grid = ((82, 58, 108, 187, 189, 165, 186, 113), (190, 70, 182, 127, 44, 51, 166, 138), (139, 75, 51, 150, 75, 95, 50, 193), (144, 182, 152, 45, 84, 134, 64, 99), (128, 55, 33, 169, 61, 192, 122, 32), (87, 50, 98, 73, 150, 175, 144, 76), (160, 189, 40, 74, 29, 192, 32, 60), (186, 173, 166, 112, 71, 165, 23, 31), (168, 71, 61, 122, 67, 178, 174, 145), (77, 139, 53, 106, 136, 135, 42, 140))
Report the entry just left of 135.
Answer: 136
The third smallest entry: 31
Report the second smallest entry.
Answer: 29
Report the first entry in reading order.
Answer: 82
Report the entry just left of 193.
Answer: 50
Report the entry just left of the smallest entry.
Answer: 165
The maximum: 193
Report the minimum.
Answer: 23

Read these off the row that follows.
1) Find the 1st entry from the left.
2) Find the entry just left of -7.7.
3) Find the first entry from the right.
4) Find the 3rd entry from the right.
5) Find the 5th entry.
6) Find the second entry from the left.
19.6,178.8,-13.4,23.1,-7.7,30.5,105.3,-143.5,151.5,70.4
1) 19.6
2) 23.1
3) 70.4
4) -143.5
5) -7.7
6) 178.8

38.77,67.71,-148.11,-177.12,3.87,122.11
54.56,-200.11,7.91,129.88,32.87,-216.73
53.00,166.60,-0.37,-206.66,73.49,162.42
7.56,59.49,37.32,-63.63,-98.05,56.72
254.60,-70.21,212.61,-208.98,-62.84,116.67
131.36,-19.88,-3.78,-183.82,25.57,-14.56
Which number is the entry directly above the largest entry?
Answer: 7.56
Which number is the entry in the top-right corner?
Answer: 122.11
Which number is the entry directly above 166.60?
Answer: -200.11
The entry just right of -63.63 -> -98.05
The first entry in reading order: 38.77
The last entry in the row that holds the smallest entry -> -216.73
Which number is the entry just right of 7.56?
Answer: 59.49
Which number is the bottom-right entry?
Answer: -14.56
The 2nd entry in reading order: 67.71
Which number is the entry just left of 3.87?
Answer: -177.12
The entry directly below -70.21 -> -19.88
Which number is the entry directly above 212.61?
Answer: 37.32
Which number is the fourth entry from the end, reading row by row?
Answer: -3.78
Which number is the entry directly above -183.82?
Answer: -208.98
Which number is the bottom-left entry?
Answer: 131.36
Which number is the entry just right of the largest entry?
Answer: -70.21
Which number is the entry just right of 37.32?
Answer: -63.63
Which number is the fifth entry in reading order?
Answer: 3.87
The smallest entry in the last row -> -183.82
The second entry on the diagonal from the top-right corner: 32.87
Which number is the entry just left of -206.66?
Answer: -0.37
The entry directly below the smallest entry -> 162.42
Which number is the last entry of the largest entry's row?
Answer: 116.67
The entry directly below 37.32: 212.61

Questions about the grid below.
1) The last entry, reading row by row?
2) The 1st entry, reading row by row?
3) The entry in the top-right corner?
4) The entry just right of the centre entry?
5) The fourth entry in reading order?
6) The maximum?
7) The entry directly above the centre entry?
8) The smallest entry in the first row?
[[0.04, -0.16, 0.12, -0.01, 0.19, 0.11, -0.04, -0.09, 0.04, -0.24, 0.14],
 [0.10, 0.00, 0.13, 0.03, 0.08, 0.12, 0.09, -0.04, 0.02, -0.09, 0.01],
 [0.08, 0.06, 0.09, 0.03, 0.02, 0.10, 0.11, -0.02, -0.01, -0.03, 0.03],
 [0.08, 0.06, 0.03, 0.01, -0.03, 0.06, 0.08, 0.00, -0.01, 0.00, -0.02],
 [0.04, 0.08, 0.03, 0.02, -0.04, 0.06, 0.10, -0.02, -0.05, 0.02, -0.04],
 [0.03, 0.09, -0.01, 0.02, -0.06, 0.02, 0.09, -0.02, -0.03, 0.06, -0.02],
 [0.03, 0.11, -0.03, 0.01, -0.12, 0.00, 0.05, -0.03, -0.02, 0.06, -0.02],
 [0.00, 0.10, -0.05, 0.03, -0.14, 0.00, 0.02, 0.00, -0.02, 0.10, 0.00],
 [0.02, 0.12, -0.05, -0.03, -0.16, -0.03, 0.02, 0.00, -0.03, 0.08, -0.05],
 [0.02, 0.13, -0.06, -0.01, -0.17, -0.07, 0.02, -0.01, -0.04, 0.10, -0.04],
 [-0.03, 0.14, -0.05, 0.00, -0.19, -0.08, 0.06, -0.01, -0.03, 0.12, -0.06],
 [-0.01, 0.13, -0.05, -0.01, -0.21, -0.10, 0.00, -0.03, -0.06, 0.13, -0.04],
 [0.01, 0.14, -0.09, -0.04, -0.25, -0.07, 0.04, 0.00, -0.02, 0.15, -0.03]]
1) -0.03
2) 0.04
3) 0.14
4) 0.05
5) -0.01
6) 0.19
7) 0.02
8) -0.24
